Turns in one plane each, and the order they were made in; the first pair answered:
K_870:
[ 13 -17   1  13 -17  16 -20   7 -20 -28   8  -8 -11   8 -41  16  10  -2
   2  18 -12 -19  15   2 -10]  ->  [ -4 -21   9  14 -17  15 -18   1 -17 -10  18  12 -24   8 -39 -21   1  12
 -24 -12   0  10 -23   2   2]
[ -4 -13   6   4   7   3 -17 -12  -3  -2  -8 -22  -6   7   1  12  -1  -1
  -9  29  -4  -5   2   7   7]  ->  [-11 -16   4   6   4   3 -15 -15  -5   2  -7 -16  -8   5   1  -1  -2   1
 -21  17  -1   5 -14   7  13]
[ -1 -21  28   1  -6   2 -52   9 -40 -11  16  22 -26 -18  -8   7  17   8
 -26 -28  20  12 -48  14  15]  ->  [  6  -8  37 -14   0  -2 -20   3   7  24  22  43 -18 -15  50 -17 -15  -5
 -15 -39  27  12 -32  13  27]
K_290:
[-27  -1 -10  16  -6   1   1 -18 -28 -14   6   6  -6  -6 -18 -14  10  12
 -21 -17 -13  22 -21   4  11]  ->  [ -6  10   7  10 -34  20  -6 -32 -28   6  20  -8  -3  18  -8  -7  -9  -8
  -7   4 -18  11   6   6 -13]
[ -7   2 -28   0  14  -8  12  26  26   7 -14   3  15 -12  13  13  -3  -9
   6  16  -1 -18  29 -21  11]  ->  [  6   3 -17 -11   8 -10  12  23  30  10  -9   7  14 -14  19  15  -8 -12
  15  16  -2 -22  30 -15  10]
[ 18  13  15 -20  -8 -26  17 -11  23  16  13   1 -23 -12   9 -11 -17   7
   2 -14 -20   6 -34  17 -12]  ->  [-35   3 -27  13   9 -17   1   9   9   8  -3 -19 -11   8 -20 -11   4  20
 -23 -12 -19  15 -31 -11  -7]
K_82:
[-11  10 -16  15  -9   6 -16 -15  -1 -18 -12   0   6  15  -6  -3  12 -14
   8 -10   3 -11   7   3 -27]  ->  [-17   5 -14  18  -5   7 -14  -9   4 -14  -4  23   2   9   8 -10   6  -5
   3 -22  18 -13  -3   3 -14]
[  0  -1   7  14  10  -4  14  10  34 -13  -8   7   3  -3  19  -8   8  19
 -30 -18  10  15   9  -7  23]  ->  [ 16   7   6   8  10  -4  11   3  21 -32 -23 -30   8  -3  -8  13  24   4
 -15   9 -16   8  21   0   3]
[-26 -11 -13  31 -11  21 -25   8 -24   3  18  -4   6  35  -4  11   3   4
 -14  18  22 -19  40 -15  -2]  ->  [-17 -19  -9  30  -2  13 -23  18 -23 -12  20  13   4  18   4  18   5  11
  -6  17  33 -30  38 -13   5]
Pairs:
Between the rows of a pair lie 2 to 3 turns.
[  7   2  -8 -10   4  -6   6 -16  22  35  12   5 -27 -10  16 -13  16 -14
  17   4 -11  11  -9  15  -9]  ->  [-23  -9 -38  13  22  -8  -5   4  11  20  -4  -3 -18  -6  -4  -3  36  -7
   3   6  -8  10  -4   2  -4]
K_82 K_290
[ -2  -7 -16 -45   3 -14  22 -17  -6 -11  -9   0   4 -43 -16 -22  15   8
   6 -31 -35  27 -23   9   6]  ->  [-38   1 -45 -17   4   9  12  -3  -7   6 -17 -26  27  -1 -23 -18  18  -5
  -5  -5 -41  20  20 -22  -8]
K_870 K_290
[-44   2 -23   2  21   7  21   4  27  29  -8  10   8  16  19 -45 -15   6
 -22 -29   7  30  -7 -23  23]  ->  [ 18 -17  -2  -5  11  -7  -6  19 -20 -57  -7   7   2 -34 -16  47  19  15
  24  11  10 -36   8  10   1]
K_290 K_82 K_870
[ 28   8  36 -20 -16  -8  16 -13  10  13  24  39 -11  -9  37 -13 -17   7
   7 -22  12  10 -16  23   9]  ->  [-12   0 -12 -12  27 -24  28   0  12 -10 -13   9  -9 -21   3 -22  19  14
 -10 -32 -12  39 -33  12  28]
K_82 K_290 K_870
[  5   6   3   0  20  34   4   9  25  10   8  11  11   5  -3  21   0  12
 -10 -12  18 -23  25  -1   4]  ->  [  2   6  -4   1  27  32   4  13  25   8   8  13   8   3  -3  20   6  16
 -11 -13  23 -17  18  -1  10]
K_290 K_290
[  9   3  -6 -15   2  -3  11 -12  13  -5 -12  -7  15 -13  12   6   7   2
  19   4   1 -15   7   1  16]  ->  [  7   3  -7 -11   5  -5  10  -6  14  -8 -12  -6  14 -16   9   6  12   3
  14   0   4 -12   3   1  21]
K_290 K_290 K_290
[  6 -13   9 -10  -4  -6 -10 -15 -31 -21  -1 -10 -21 -19 -31   0  14  14
 -13 -16  -8  26 -55  17   5]  ->  [ 29   7  16 -30   3 -12  33 -10  33   8  -2   8   3 -16  45  -3 -21 -19
  25  -4 -12   1   3  13   7]
K_870 K_870
[ -6  -1   4   6 -13  25  15 -15 -10  12  -7 -13  -4  14  10 -25 -16  17
 -25  -6 -27  13 -15 -15  -5]  ->  [-19   0 -12  11  -1  22  24  -1   3   9 -14 -14   7  15  16 -18 -12  16
 -21  -1 -29   8  -2 -24   1]
K_870 K_290 K_290
[-19  -5 -13  21  12  14 -19  25 -11   4  10   3  13  17   2   7  13  24
  -1  -7  16  -4   2 -20  11]  ->  [ 29   4  17  -8  -8  10 -11   8  -8   1  17   1   4   4  13  25   2   4
  32   9   4 -20   9   3  -4]
K_82 K_290
[  8   0 -16 -13   5   8  27   1   1 -19 -32 -36  16   5 -15  16  12 -25
  21   8 -11 -18  27  17  -5]  ->  [  0  -5 -23  -9  16   4  29   7   3 -27 -38 -30  15  -4 -20  16  18 -15
  17   2 -10 -12  15  16   4]
K_290 K_290
[  4 -17   1  15  -9  11  -3  18 -22   2  10  22  -6 -18   0  13   7  22
 -19  10  16 -21   6   0 -15]  ->  [ 10  -5  18  -1 -23  13   2  -3 -19  27  16  17 -16 -10   3 -15  -5  12
 -23   1   4   3 -13   7 -18]
K_82 K_870 K_290
[ 21  -7   6 -13  -1 -10  20   4  10  -3   2   6  -2 -11   2  12  -2  -8
  21   3   5  -4  -2  20  -1]  ->  [ -5  -2   2  -3 -14   9   8  -5   0  21   6  -9  -5  16 -10 -15  -5 -11
  -1  -3   3  23 -14   8  -4]
K_870 K_82
[-17  14   7   2  21  15   2  20  11 -10  -4 -27  13  -7 -36   4   2  -2
 -26  29 -18   3  16  -2 -10]  ->  [ -9  15  11   1  25   9  11  29  23 -13   0 -16  19 -13 -15  12  -5   0
 -12  30 -12 -12  29  -1  -6]
K_82 K_870 K_82
[-13 -14 -19  26  18  -8  -1   5  13  22 -13  11  11   4   6   8   6  -4
  -2 -14  -5  -6   5 -16  21]  ->  [ 21  -4   6   5  -4  -4   3  -8  14  21  -6   5  11  -1  18  20  -4 -18
  23  -1 -14 -20  16   1   6]
K_870 K_82 K_290
[ -3 -12  -2  13   8  16  -6  16   0 -13  15   3   7  -4   0  21  -2   6
   5  14  24 -30  32  -8   7]  ->  [  2 -10   4  10   4  17  -5  12   3 -11  19   5   3  -2   2  21  -7   5
  11  13  22 -33  33  -8   6]
K_290 K_290 K_290
[-14   0   9  12  -4  -3  -3   8   4  23 -10   8   5  33  26 -12 -34  16
 -23 -20  30  13  -9  -6   3]  ->  [ 32  -3  19  -9   2 -24   9  11   7 -18 -21   8   3 -11  24  33 -19  12
  12  -4  19 -17   0  16   0]
K_870 K_870 K_290
[  6  -1   7  -8 -10  -7   2  -7  -3 -17 -14 -18  -2  -6 -13   9  11  -7
  11  18  -7 -10  -4   6 -20]  ->  [-22   2  -4   5  -6   3  -3  -7   1   8  -9 -12  -1  14  -9 -23   1   2
 -14   1   0  15 -17  -5 -11]
K_870 K_870 K_290
[  1   2  -8  -1 -15 -14  25   9   0  -7   0 -10   3  -7  14  31   1 -11
  12  -2 -12 -30  26  13  -4]  ->  [  6   8  -6 -17 -14 -22  35  -2   6   0  -6 -16  -7 -16   9  17   1 -12
  11 -12 -28 -11   8  20  -2]
K_82 K_290 K_82
[ -9   3  -4 -16   8  -2 -17 -28 -12 -10 -37 -51   7 -10 -18   0  -1  -2
  11  17 -19  25 -19  -4  -6]  ->  [  5  -5  -3 -18  15 -16 -14 -16  -9 -33 -38 -28   4 -34 -10  20   3   9
  22  14  -6   7 -19   7   5]
K_82 K_82
[ -1  -4   6  -7  -6  -9  -9 -16 -16   0  -2  -4 -15 -11 -26 -19  12  17
 -14 -23  -6  36 -48   9   3]  ->  [ 26   8  31 -20 -29  -1 -10 -27 -14  12  12  -7 -17  -3 -10 -18  -4  -1
   4 -14  -6  24 -32  14 -11]
K_290 K_290
[-23 -20 -24  25   3   2 -17   3 -33 -17  -3 -12  -5   3 -42   9  26  22
 -32  -2   0   9 -20  -4  -1]  ->  [ 22   3  22   7 -39  24 -24 -17 -27  16  26  -7  -3  27  -7  12 -15  -8
  -2  18   2 -18  14   3 -26]
K_82 K_290
[ 22  -5   9   5 -10 -10  10  18  17 -23  13  22  21 -22   3  34   9   1
  12   4  17 -24  16  17  11]  ->  [ 20   9   7  -1 -22   0   4   1   4 -10   3 -25  26   4 -23  29  15 -16
  13  25 -17  -7  26  15 -12]
K_82 K_82 K_82
[  0   5  -3   7 -13   9 -16 -12 -24  22  20  29 -14   8  -1 -28 -25  13
 -15 -15   0  10 -31  16  20]  ->  [ 10   2 -31   2  19 -12   0   3 -15 -22 -22  -7   2 -16 -18  20   8   4
  16  18 -35 -10   6  19  15]
K_870 K_290 K_82
[ 19  -9   5  -7 -10  -2  -8   0   3 -11   1  23   0   5  39  30 -11 -19
  15  28  11 -23  21   7  15]  ->  [ 10 -10   5  -3 -12   0  -8   0   8   6  10  35  -1  15  48  12 -20 -15
   0  15  21 -14  16   2  23]
K_82 K_82
[  9  13   7   2 -19  14  -5 -21 -16  11   4 -33   8  24 -16   8  -6 -18
   2  20 -15   7  20  -1 -23]  ->  [ 32   6  15 -22   3 -18  21 -19   0 -18  -9  -2  -7 -29  -3  10   2  -6
  19  -2 -12   5  -9  21  -1]
K_290 K_870 K_870
[-24 -13  -8  30 -11   9  -4   2 -15  -4  15  -7  -6  24 -21   5  10   8
 -16  17  -4  14  -5 -17   3]  ->  [-14 -11   1  23   3  -4  21  15  18  -3  18  30   0   7  25   7  -9  10
   2   6  14  -6  12 -12  26]
K_82 K_870 K_870
[  5   1   6   5  10  -5  11   8  15  12  13  37  11  -7  41  -4 -22   9
   9  -8  25 -16  11  -7   8]  ->  [ -5  11  -1  10  -8  15  -7  -3  -7  25   5 -18  21  31   9  -2 -15  -9
   6  21  -8  -8  32 -18 -23]
K_870 K_82
[-11  10 -16   8  17 -10  23   2  19 -14 -23  16  -1 -11  19  -2  16  -4
  -3   1  16   0  22 -15  15]  ->  [-28  10 -20  19   6  -1   4  -8  -6 -14 -22  -9  -7   6 -13  -7  27  -5
 -19   5   5  18   9 -19   2]
K_870 K_870 K_82
[ 37  10  23 -21  -8   3   2   8   3 -17   5  21   9   1  18  14 -13  14
  33   6   4 -39  18   7  -4]  ->  [ 15  17  12 -10 -27  24 -15  -7 -20   8   2 -22  12  40 -18  -8  -8   3
  13  16 -18 -13  13  -2 -24]
K_82 K_870
[-20 -23 -21  10  14  13  15   9  -1   7  -6  12  -1   1  11   6 -17  -5
 -24 -13  -7  -4   9 -16   2]  ->  [  8 -15 -10 -15   6   7  18  -6  -7  -6 -15 -14  -6  -9  -4  21  -7 -16
  -2   3 -32  -8  11   3 -12]
K_290 K_290 K_82
[ -9   1   2  19 -26 -10 -13  12 -44 -19  -5   6   6  27 -22  38   1  14
   4   4   6 -24  27  10 -11]  ->  [-31   8   2  28 -28  -1  -4   6 -24  21   7  26   6  46   7  -4 -22  13
 -15 -22  19  -4  21  -2  -1]
K_82 K_870
[-20  -4 -13  23  10   4  -7   5   6  13  -3   8   6  13   2  -9  -4   5
 -14  -1  13   0   7 -15   6]  ->  [ 13   3   7   9 -10   6 -10  -3  -3   8   5   3   4  10   8  13 -10  -7
  11  20   3 -21  22  -2  -9]
K_290 K_870
[-10   0   1   7  -4  -3 -13  29   4  -3  16  34  -3 -13  26   9  -6  23
  -3  -6  54 -26   3  -8  23]  ->  [ -7  -3   0   8  -6  -2 -25  31  -8 -16  10  23  -5 -14  12  27   5  22
   2   6  48 -32  11 -10  15]
K_870 K_870
[-23   4 -11  16  -3  31 -23   9 -23  -3  15  -7  12  22 -41   1   5  -6
 -42  -7  -6  12  -3   6   3]  ->  [-11   0  -3   7  13  13  -2  23   8  -8  25  44  10  -5   6  -2  -9   7
 -32 -30  24  -4  -8  13  31]
K_82 K_870
[-17 -13  -5  -6  -9  12 -14   4 -15  -3   1   7  -3   7 -17  -3   7  24
 -22  -4  16  -3 -21   7   4]  ->  [-13 -11  -3 -10  -6  11  -3   0  -1   7   4  17  -5  -1  -3 -17  -1  21
 -21 -12  18   3 -28   9  11]
K_82 K_870
[ 17   6  -1 -19   0 -11  -2 -14   0  -7 -17 -27  -1  -2 -20   6   4 -16
  12  10 -20   4  -3  20  -6]  ->  [-12   0  -9  -2  10  -8   2  -7  13  13  -8   2  -5   5  -6 -27  -8   2
 -14 -22   2  22 -23   7  17]
K_290 K_82
[ 11  14   3   2   5  14   2   0  -2  -4  11 -10   6   8   2   3  -3  -5
   8  34  -5  -6  13  -1  -7]  ->  [ 14  10   4   3  10   8   3   6   2 -14  10   2   9  -1   8   9  -5   3
  10  31   3 -11  13   2  -2]
K_82 K_82
[  5   1 -16 -14  12  -7 -19  16   1 -19 -31  11 -14 -10 -24 -10   8   9
  -4 -35 -24  15 -32  21  11]  ->  [ -7  -3 -11  14   4   7 -32  34   6  -2  -7  47  -3   9  11 -11 -15  12
 -11 -35  14 -10 -10   5  14]
K_290 K_82
[ 19   4  17 -15 -12   2   9 -14  14  23  17  10   0   7  27 -14 -26 -18
  10  -2   1   0   3  -1   0]  ->  [-11 -10  -5  -2  12 -11  11   3  14   4   6  26  -6  -9  19 -17  -7   7
 -10 -24  15  10 -21  -6  22]
K_870 K_82 K_290
[-17 -13   0   2  25 -19  -5  28   6 -18 -18  24  -5 -29  -8   5  -3  23
  -3 -16   2   9 -11  -4  39]  ->  [-10   6  -2  -9   9  -9  -3  10   2  -2 -36 -32   7  -1 -30  10  -1  -9
  12  17 -44  17  16  -4  11]
K_870 K_82
[  7   5  17 -13 -16   5   2 -19   6  18   3  -5  -7   6  13 -20 -10 -12
   5  -8  -2   2  -3   2  -7]  ->  [ 22  -3  16 -14  -8  -4  -1  -6  -1 -13  -1   1  -6 -15   6  10  -1  -4
  16  -1   4 -17   1  13  -6]
K_82 K_870
[  1  -3  -3  -2   5  -9  -5   3 -15 -19 -11  -2  -8 -16 -19   9  15   7
  -6  -5  -5   7 -21   1   0]  ->  [ 25   5  16 -17 -12  -6  -1 -10 -12 -13  -1   1 -13 -14  -7   9   2  -3
   6   2  -2   1 -17  12  -8]
K_290 K_290
